Each path below is one point turned by a fixed rotation once a step. After each direction that follows a path, write how fast that rotation turns it, in deg/step (0 if it stays still).
Each turn is a multiple of 5 degrees from 10 to 175, or 0.
Each row of a path follows its step; steps can be skipped.

step 0: [-12  -8  -2  -6   3  -4   6  -2   4   8   3  -3   1  -4 -11   2  10  12
  -2  -3  13  14 -12  -9 -13   8  -5 -11   9  13  -2  -5  13  -2 -10   3
  -4   3   8   3  -6   4  -5   9  -6   7  -8   0   8  -8  -6   0  -6   1]
step 1: [ -3   0  -4  -2   3   3   4  -8  -3  -4   5   3  -9  -4  10  -2   6  13
  -3   6  -1  -3   0   7  -8   2   2 -12 -10 -13   0   5 -11   1  -2   4
  -7  10 -12   0  -6  -7  13 -18   8  -3   8   8  13  -6   1 -14  -8   4]
step 2: [  4  -1 -11  -3   6  -8   6   3   4  10  -7   7  -3   6 -11  -4  -1   2
  -2 -14   2   3  -9  12   7  -8   1  -8  -1   7   7   1  14  17  -4   1
   2  -4 -11  -2 -17  -9   4  10   5  -7  -3  -1   0   5   2   7  11   7]
step 3: [  3  13  10   4  -4  -1  -9  -9  -3 -11   5  -5 -12   5  -8   2  -9  -2
 -13  -4 -13  -4  -3   9  -5   3   9   9   7   1   6  13  -6   9  12  -8
  -7   7  -8   7  -1   2   2  -6   1   5   9  -2  -7   7  -9   0  -8  -1]
step 4: [  1  -3   4   0   7 -13   1 -11  -7   1  -2   8   5   7  -4   1  13  -2
  -2   7  -2  -6  16  -1  14  -2  -3   2  16  -2 -12   2   8   7   1   0
   3  -1   5  -4   7   0 -12   6   3  -3  -4   0   9  16  -1  16  11   3]
step 5: [  4   3   4   6  -1  -9 -14   4   2  11   6  -2  -2  -8   1   2   2  -8
   0  -6  10  -5  -1  -2   7   4  -1  16   0  -5  -5   0 -16   2  -4   8
   2   6  11   3  -5  22  10  -9 -10   7   3  10  -3  -5 -11  -3  -4  -4]
step 6: [ -8   6 -13  13   1  -3   7   5 -11   7  -5  -6   9   6   3   3  12   6
   0 -12   2  -2  10  -3  -6 -10  -5  -2   0  -7 -14   3  -4 -16  -5  -2
   9   3   5  -6   5 -17  -3  10  -9   9   3   4  -4   1   7  -1   1   4]
step 7: [ -4   6  -3  -8   4  -3  -2  10   8  -5   9  -6  -8  -5  16  -3   1   2
  -4 -11   0   7 -10  -4   4   7   4   2   1   4  14 -17  -6 -11  -2   9
   5  -1  -1  11 -12   1  -3  -9  -6  13  -2 -13  10   0   4   3  -4   6]
step 8: [ -4   8  -9   4  -5   2  -4  12 -11  -5  -4   6   4   5  13   0 -10   8
   3   8  -2   3   3  -1  -5  -4   1  -3 -10 -10   4   3   7   2   1 -11
   1  14  -3   3   5  -9  -7   1  13 -13   4   0   5 -15  -7   9   8  16]
step 9: [ -2 -10  -4  -6   4   6  -2  -6  10  -8   1  17   1   1  -3  -7  -1  -4
 -12  -5   8  -3  -6   3  10   4   4   1   2  13  17   5  -2  10   8 -15
   4  -9   6  12  -2   2  -1   5 -11   0  -2  -3   5 -15   5   5   2 -10]
step 10: [ -3  -4   4  13  -1   5  -4  -7  -2  -7  -8   5   6  -2   5  -4 -15  -3
   1  16 -11  -8   0   9  -2  13  -4   9  -2   7 -14  13  -6   6   0   2
 -12   1   6   0   3  -9  -2   0  -1   1  -3   9  -4   5   4  -7  -4  20]
Directions:
[-3  0  0 -2 -3 -3 -1 -5  2  0  3  0 -2  0  2  0 -1  1  2  4 -2  2  1 -1
  3  1  1  0 -2 -1 -3  0  2 -2  2  3 -1  1  2 -1 -1  1 -1 -1  4  3  0 -3
  4  1  2  1  0  2]  110

step 0: [-17   2  -4  -5  -9  -8  -5  -2  -7  11 -21   5   2  -6  -3   4  10   8
  -6  11   6  -4   3  -4   3 -12   6   5  -1   2  10   4  -4   9   3  -3
  -7   3   3  -4  -9  10 -15  -8   3  -3  -4 -11  -7   0   7   1   1  -9]
step 1: [  0   5  -4  -6  -6   4  -6  -2  -9 -11  -1  -6   7   1  12  11   3 -18
  -6   2  -1 -12  15   9  -8   3   0   0   1  11   9  -1   8  14  -3   3
   5   4   1 -12  14  -9   1  -5  -2 -12   5  -6   3  -1  -1  -3  -8   6]
step 2: [  4 -10  -8   2  12 -10   0   3  -1 -12  -4 -17  -6  -9   5   4  -1  -1
   3  -5  -5   8  -5   1   0  -6  -1   2 -21  -5  13  -4  -7   3  -4  -9
  -3  -6 -11  -4   2   6  -3   8  -5  -3  16   2  -3   3   2  -9   4  -7]
step 3: [ -4  13  -6  -1 -17   1  -1  16  -4   9  10   9   4  -3  -6   2  11  -1
  -1   5  -7   7   1  -3   2 -13  -4  -3  -3   6  13   1   3  -3  -1  -1
  -3  -5  10   6   8   7 -19   4  -3  -3   7   1  -1  -3 -11   3   8 -11]
step 4: [  1   2  -1  -1  -3  10   3  -4   6 -20  -4  -3   4   3   9  10   6  -5
 -24   1  -9  -9   1  15  11   5 -13   2  -1   8  -5  -1   6  -1  -5   8
   0 -12   3   6   2  -5   4   8   4   1  -3   7  -2  -3  -3  -2   3 -10]
step 5: [-12   6  -7   0  -6 -10   7  -2  10 -12   5  -9 -11   9   0  -2   4  -2
   9   1   7   4   2   3  13 -11   7   7  -1  -3   4   0  -3  -1   3  -2
   4  -7 -11   4 -10  17   7   6  -8  -1  -5 -12  -2   6   6 -11   0 -12]
step 6: [ -4  10   1  -4 -11   1  -9   2   3   1  -2  14   6  -5  11   1  -2 -14
   2  10   8   4   1  -4  -6  -2   6  10  -6   4   1  10  -3   8   2  12
 -11  -2   6   2  -9  -7 -12 -14  -4  -3  -6   2  -6  11 -13 -10   3  -6]
step 7: [ -7  -6   6  -5  11   8   3  -6  -5 -17   5  -9  -2  -5   1   0  -2  -6
 -14   4   7  -5   1  11  -3   7  -3   6   2   0  14  -2  -1  13   8  -6
   3   2  11   1   2   6  11   0   7 -10   7   5  -3  14  -7  -2  10   8]
step 8: [ -3   0 -16   3  -6   0  -1   1   8   3   0   1 -12  -7 -10   6  -1   9
   6 -11  -9  -7   5 -13   9   1  19   9 -14  -4  11  -6   5   9   8  -7
  -5  -3  -4   1  -2   4   7  -2 -11  -6   9  -4  -7  -2  -6  -1   8  -4]
step 9: [ -6   1   4  -2   0   5   7  10  -8   2  -9  15  16  -5   2  15  16  -3
  -3   2 -10  -2   5   2   1  -3   7   2   0  -1  -6 -10  -6   0 -13   3
  -1  -4   9  11  -3   3  -7 -11  -2 -15   8   0   5   6  -8  -2  -7  -5]
step 10: [ -8  -2  -2  -5  15   2   2 -14   6  -3   3  -6  -1  -7  -2   2   7 -15
  -7  14   3  -4   6  13  14   5  -3   1  -6   2  -3  -2   1   5  -4  -2
   2  -9   6  -1   8  11   2   7   1   0   9  -9  -2 -21   8  -9   1   4]
Directions:
[ 2  1 -1 -1 -4 -3 -4 -2  0  1  5  1  4  1 -3 -1  1 -2  1  1 -1 -3  1 -2
  2  1  1  0 -1  2  2 -1  3 -1  4  1 -2  2 -1  3  2 -4  0 -1 -4  1 -1  0
 -1 -2 -1 -1 -3  1]  145
[-3  0 -4  2  2 -2  4  1  0  1  0  2  1 -1 -1 -2  2 -2 -2 -4  2 -1  0 -4
  0 -3  1  0 -3 -2  1 -1  0 -3  2  3 -2  3 -1 -3  3  2  2  0  2  4 -1  0
 -1  0  1 -3  1  0]  130

step 0: [  5  -2   4 -11   1   5  12   7  25   1  -1   8   1   0  -3   3   0  -3
  -7   8  -3 -11   2  -7   4  -3   7  -3   1  -5  -2   2   9   3   3   3
  -8  -7   4  -9  -1   3  -1  -5  -2   9   5   6  -2   8  14   8   9   5]
step 1: [-14   2  -4   5  -2  12 -15   2  -4   1   3   2 -11   3   8  -6  -9  -3
 -16   3  -1   5  11   6   9   2   3   8   0   0  -6  15   7   6   6  -5
  -3   7  -1   3  -9 -12   3   0   2  -1  -6  -1   5  -8   8   1  -1  -1]
step 2: [ -2   8  -9 -10   1  -9  -6   1 -12  -4   0   0   2  -1   2  -2  -4   5
   0   7  -1   2  -6 -14 -11   5 -15   2   1 -14   2 -10   3   5   6 -10
   4  -5 -15   7   7  10   2   0   0  -3  -6   0  -4  -3   4  -5  14   2]
step 3: [  2 -12  -2 -11   0  11   5   0   9   2  -2  -5   1   5  -3   6   0  10
  -8   3   0  -2  -6   2  -8  -2   4   9  -6  -6   6   0 -17   1  -5   6
  14   1  -3  -5  -5  -4   1   2 -13  -7   4  13   5   9   2  10  -2  12]
step 4: [  1  -1   8  -1   3  -5  -7  -1 -13  11   7   5  -1   2  -5  -4  -4   0
 -11   4   1  -2   1  12   4 -12  16   5 -11   0   5   2   9  -4   1   5
  -2  -8   8  10  -8   3   5  10   3   0  -3 -15  -3   1   0 -10  -2  10]
step 5: [  2  18   3   3   4  -3  -2   1   1   3  11   1   9  -9  -3  -1   5  -6
  -1  -2   6  -2   5  -9   7  11  -9   2   2  -5  -4   8  -4  -1   1   7
  -5   1 -12  -3  -1  18  -1  -4   8  -1  -8   5  -6  12  -6   9   4   9]
step 6: [  1   9 -10   5  -2   5  -8  -3  10   0 -12   3   4  -3 -10   6  -6  13
   6   2 -12  13   5   3  -2   6   4   1   5  -1  -6   3  -5   1  -1   5
  -6   8   1  -6  -3  -8  -4   8 -15  -6  10   0  -3  -7   1  -4   1  14]
step 7: [ -1  -2   1   0   8  -5  -7  -5  -9  -5  10   5   8  -4  -5  -2  -9  -7
   4   0   1  -2   8  13 -10  -6   3  -4  -4   5  -3  -8   2   0  -7 -10
  12  -5   3   5  -5   0   4  -2   5 -19   1   8   5  -6 -13  -8   7  -7]
step 8: [ 11   4   6  -2  -4  -3   3  -5  -2   3 -17  -2  14  -6   1  -7   8   3
   5  -1  16  -4   2   2  -1   5  -7  11   0  -5   5   1 -12  -6   3  13
   1  -9  11   6   5   9   0 -13   1   3   3   5   6   4   1   0  -1  -6]
step 9: [ -1 -12  -2   7  -2   0   2  -5  14   1  -3   1  -8   1 -12   0  -4  -8
  -3  -7 -10  -9   5   5   1   6   9  -4   5  -7   2  -4   7   2   4  14
 -11   1   9 -15  -8   1  -3   3   0   8  -3   7   1   3   3 -16  -4   4]
step 10: [ -4  12 -10   5  -6   2 -11  -5   3   1   6   2  -4   7   2  -4   8 -10
  -4  -2  -2   4   9   5   6  -3  -2   1   9   5  -8  13  12   7  -7 -14
  10   1   7   4   3   4   4  -9   4  -2   0  -3  -2  10   0  -4  11 -12]
Directions:
[ 1 -1 -1 -1 -3 -1 -3  1  4 -1  2 -2 -2  1 -1  1  1  4  1 -1 -4 -1  1  0
 -4 -1  0  0  2  1  2 -2 -1  2 -3 -4  1  2  2 -2  3  0  2  0 -3 -1  0 -3
 -1  4 -4  1  3  1]  100
[ 8 -1 -1  0  2 -1  1  2 -2 -1 -3  1  0  2  1 -3 -4  0 -1  1 -3 -2 -2  0
  1  0  0  2 -2  0  3  0 -2  3 -1  1  2  0  2 -3 -2  0  2 -1  5  0  1  0
 -3  1 -1  1 -2 -1]  80
[-1 -3  0 -3 -2  2 -1  0  3 -1  1  0 -1 -1 -2 -2 -1 -2  1  2  0  2 -2  1
  1  2  0  0 -4  1 -2 -2 -3  3  2  1 -2  0  1 -3 -2  0 -3  4 -3  2  6  2
 -1  2  0  0 -1  0]  125

step 0: [  6 -10   8  -4  -3  -4  -2  -2  -2  -1   9  -4   4   8   5   8  -6  -9
   8  -8   2   7  -2   3   6 -23   5  -4  12  12  -7   1   1  -6  -7 -10
   5   8   0   8 -10  -4   2   1   4   3  14  -9 -11 -16   3  -8 -12  11]
step 1: [ -3  -6  -5  12   8   5   7   7   2  -4   3  -4  -2  -2   0  16   1 -23
  -8   7  -2   1  -6  -8 -13   3   1  -6  -2  -3 -13 -19  -7   3   4  -8
 -11   5   1   2 -18   0   3  -3   7 -12   2  -4   7  -2   3   4   4   7]
step 2: [  3   3   5   5   0   7  -3   5  -1  -6   1   1   1  16   2  -7 -18  -5
  -8  -6   1  14   1   9  18 -11 -14  -2   4  -4 -10  -5  -5   4   8   5
  -5   6   7  13  -2   5  -5  -5   7  -1  -5  -5   8  12  13   5 -14  -8]
step 3: [ -2  -2  13  11  -3  -2   7  -9  -1   0  16   3  -8  -3  -1  14   1  -6
  -5 -16  -8   5  -9   8  -9   1  -2  -6   7  14  -4  -1  10 -10   5  -4
  -2   6   1   1  -1  -7 -12   1   6  -5  11  -1 -16   1  -4   4 -19   2]
step 4: [  1   7   3   2  14  -5  11  14  -2   4   3  -4  -7   8   9   0   9 -11
  -2   3   7   8 -11  -7 -11   9 -17  -9  -1  -6 -13   0   1   5   6 -12
  -7  -1  10  -8  -2   6   8 -13   3  -8  -4   6  -5  17   2   0   2  -3]
step 5: [ 11   0   8   0   5  -8   5  -6  11   5   0   5  -3   3   8  -3 -11   3
   2   4   3  12  12   4  14  -4 -11   1  -3  11  -9  -2   2   1   8  -9
  -3   5   1   7  17 -13 -13   6  -1   5  14  -6   2  18   6   0   0 -10]
step 6: [  5 -17  -7  -2   0  -3  -8  -5   7  -8  22  -2  -7  -7  15  16   7  -7
   0 -11  -3  -3   1   3  -9  10 -11   0   0   5  -6   9   2   4  -5  -6
  -3 -11  -1   2   5   3  -5   3   3  -6  10   5  -8   9 -14 -10  -3   6]
step 7: [  1   4   1  -3   4 -12 -17   2   0  -9  -1  -5   0   5   6  -2  -2  -7
  -2   6  12   7  -2  -1   0  -9  -9  -8   0 -15  -2  -2   7   6   7 -23
 -11   8  -3 -14   6   4  10  -3   0  10   2   1   3  14   3  -6  11  13]
step 8: [ -6  -1   6   4  -4  -7  -7 -12   0  -8   9   9   5 -10  14   7 -13  -8
   0   2  -6   0   9   4   0  -8   7   4   4  10 -17   1  -3  14  -2  -4
  -2  -3   1  -1   3 -15   1  19   1   7   1 -11   6   4  10  -7   3 -15]
step 9: [ -2 -14  -3   4  -8  -1  -7  -6   8  -4   9 -16  -3  -2   5   2  -4  -6
  -7  -7   3  -2   6   0 -11   3   9   2  13 -13 -10   7  20  10  -3  -2
  -3   0   2  -2  -9   5   0  -9   5  -6  -9  -3   9  11 -16  -6 -11   5]
step 10: [ -6   1   9   0  -7   0  -6 -15 -10  -5  -4   2   0  12  -9 -14   5  -3
  -3  -5  16   8  -4  -4   2 -11   0  -6   6  10  -6 -15   1   7   7 -13
  -6   9   5 -14 -10   2  10   2  -9   8   6  -5   4   8  -2 -11  -1  -6]
Directions:
[ 3 -4  1 -2  1 -2 -2 -4  1 -1  2  1  1 -4  0  0  2 -2 -1  2  0  0  4  0
 -1 -3  0  0  1 -5  1 -2 -2  1 -4 -2  1  0  1  0  2  0  4  0  1  3 -2 -1
  0 -3  0  1  1 -1]  40
[-1  1 -3 -1 -1 -6 -3  3 -2 -3 -3 -2  1 -3  1  1 -3 -2  2  1  0 -2  0  0
  0 -1  1  1 -1  4  0  0  2  1 -1 -2  0 -2 -4  2  2  1  1  0  0  1 -1 -1
  3 -1 -3 -4  0  1]  40
[-2 -1  4  3  4  0  2 -1 -1 -3  1  2  1 -2 -1  0  0  1  2 -1  1  3  3  2
  1  0  0  2 -2  3  2  3  0 -2  0 -1  0  4  1  0  0  3 -2  1 -3  2  1 -5
  1 -2  2 -3  1  0]  140
[ 3  1  3 -4  0  2 -2  0  0 -1 -2  1  5  2 -2 -3  0  3 -1 -3  0  3  0  1
  0  0  1  1  2  4 -3 -2  2  1  4 -3  2 -1 -2  1  3 -2  1  2 -2  1  1 -1
 -1 -3  3  2  0  1]  140

step 0: [ -2  -9  -1  -5   3  -7 -12  -3   0   8   2   3   2  11   0  -9  -3  -7
   6   3  -4  11   0   0  -2   2  13  -2   3 -10  -3 -14   4   1   2   1
  12  12  15  -4  -5 -11   5   8   6  -7  19  -1   9  -8   4   0  -2  -4]
step 1: [ -9  -2   2  -7   7  -6   6   8   8  -7 -11  14  -3  -6  -2  -4 -14 -13
 -15   1  -4  -3   4  -4   6   9   4   8   3  -3 -13   3 -12   5   4  -1
   2   2   4  -5  -3   4   7 -11  13   2 -12   9  -2   6  -3   2   1   6]
step 2: [ -5   7   2  -5 -10   5  -4   9 -15   0  -4  -5 -12  -6 -13   9  -4   9
   4  -2   7   9   3   1   0   2  -1   6   2  -1   3   2  -7  11  -8   7
   5   4   1  -2 -16  -6   1   4 -12   4  -8 -12  -8   0   9 -10  11   9]
step 3: [ 10   1   4  -4  -9  -7  -4  -8  15   5   8  -1  -5  -3   0  -9  10  16
  -3   0  16   5  -3   3   2   5   6  -7  -2   0   0  11   9 -15   8   4
  -3   7   8   4  -8   1  -1   6  13  -2  -6  -2  -3  -4 -10  -5  -3  12]
step 4: [ -6  -1  -2  -5   0  10   6  -2   0  15   5   2   0  -5   7   2  -4   9
  -8   3   4   0  10  -5  13  -3 -13   3  12  16  -2   0   1  -2  -7   1
   3   1   5  10   8   8   4  -8   8   1   7  11   9  -5  18  -2  -8  -6]
step 5: [ -2 -14   2  -7   6  -1   3  -2 -10  -2  12  -2   8   7 -13   5   7   1
  -2 -11 -11   3   7  14   0  -2  11   7   9   8   2 -13   0  -6  -6  12
  -9  13   0  -9   1   4  -3   3  -3   0  -4   3 -11   8   0   9   2  -8]
step 6: [  5  -3 -18  -2  -8   6  14  -2  -1   7  -4  -1  -5   1 -10  -4  -2 -15
   0  -1   4   6  -8  11  -9   6  11  12   7 -12 -14  -3  10  -1   7  -3
   9  -5   9   5  -2  -7  -1   1   0  -2   6   4   9  -5  -7   5  -1   5]
step 7: [  0   0   8   9   8   1   7  -1   7  -7 -12  -5  -2  -8  -8  13  -6 -10
 -12  -2  10   6  11  -5   3 -14   2   1  -3  -9  -2  -4 -16  -6  -4  -3
   0   0   4   9   6   6   7  -4   3  -5  -2  -3  -7   4  -1 -12  -9  14]
step 8: [  0   3   2  -6  -7   8  -3   4 -11 -10  15   0   7 -10   6   9  -5  11
  -9   2  -1   7 -16   8   3  -3 -12  -1  -4  -5   5   5   5   6   6   9
   6  12   3   2   7  -7   2  14  -6  -9  -3  -1  -9   3   5  -8   5   7]
step 9: [  1  -5   0  -2 -16   2   0 -14  14   3   5 -10   7  -6  -7 -11  12   6
  -4   8  -6  -2   5   0   4  -7   2 -11  -4   8  -6   6  -1   7   5  12
   3   0   0   6   2  -2  -2  -7   4  -1  -5   0  22   9 -10   3   4   0]
step 10: [  1  14  -9 -12   0   4  -3  -6  -6   6   2  -3   8   6   8   6  12  -8
  -9  -8   7  -4  12  -1  10   3   1   9   0   7  12 -15  -1   8   0  -3
  10 -10   1  -3   0  14  -3  -5  -1  -8  -3   2   2   3   5  -1 -13  -7]
Directions:
[-2  2  1  2 -1 -1  3  1  0  4 -2  2 -2 -1  0  2 -2  0 -4  3 -3 -1  3  3
 -1 -2  1 -2  1  1  3 -1  0  0  2 -5 -2 -2  0  1  0  3  0  0  2  1 -1 -1
  4  4  1  0  1  1]  130
[ 1  3 -2 -3 -2 -4 -1  0  3  0 -3  1  0  2  1  3  3  0  3  1  2  3  3  1
 -2 -1  0 -4  0 -1 -1 -3  2 -3  0  0  5 -3  3  2  2 -1 -1 -2  1  2  1  1
 -1  0 -2  0 -1  0]  110
[-4 -3 -1  3 -1  0  2  0 -1  0 -3  0  0  0 -3 -1  1 -2  2  2  1 -2  3 -2
  2 -2 -2  1 -2  3  1 -1 -3 -1 -4  4  2 -1  2  2  0  2  0  3 -2  2 -2 -2
  1 -3  1 -3 -1 -1]  140
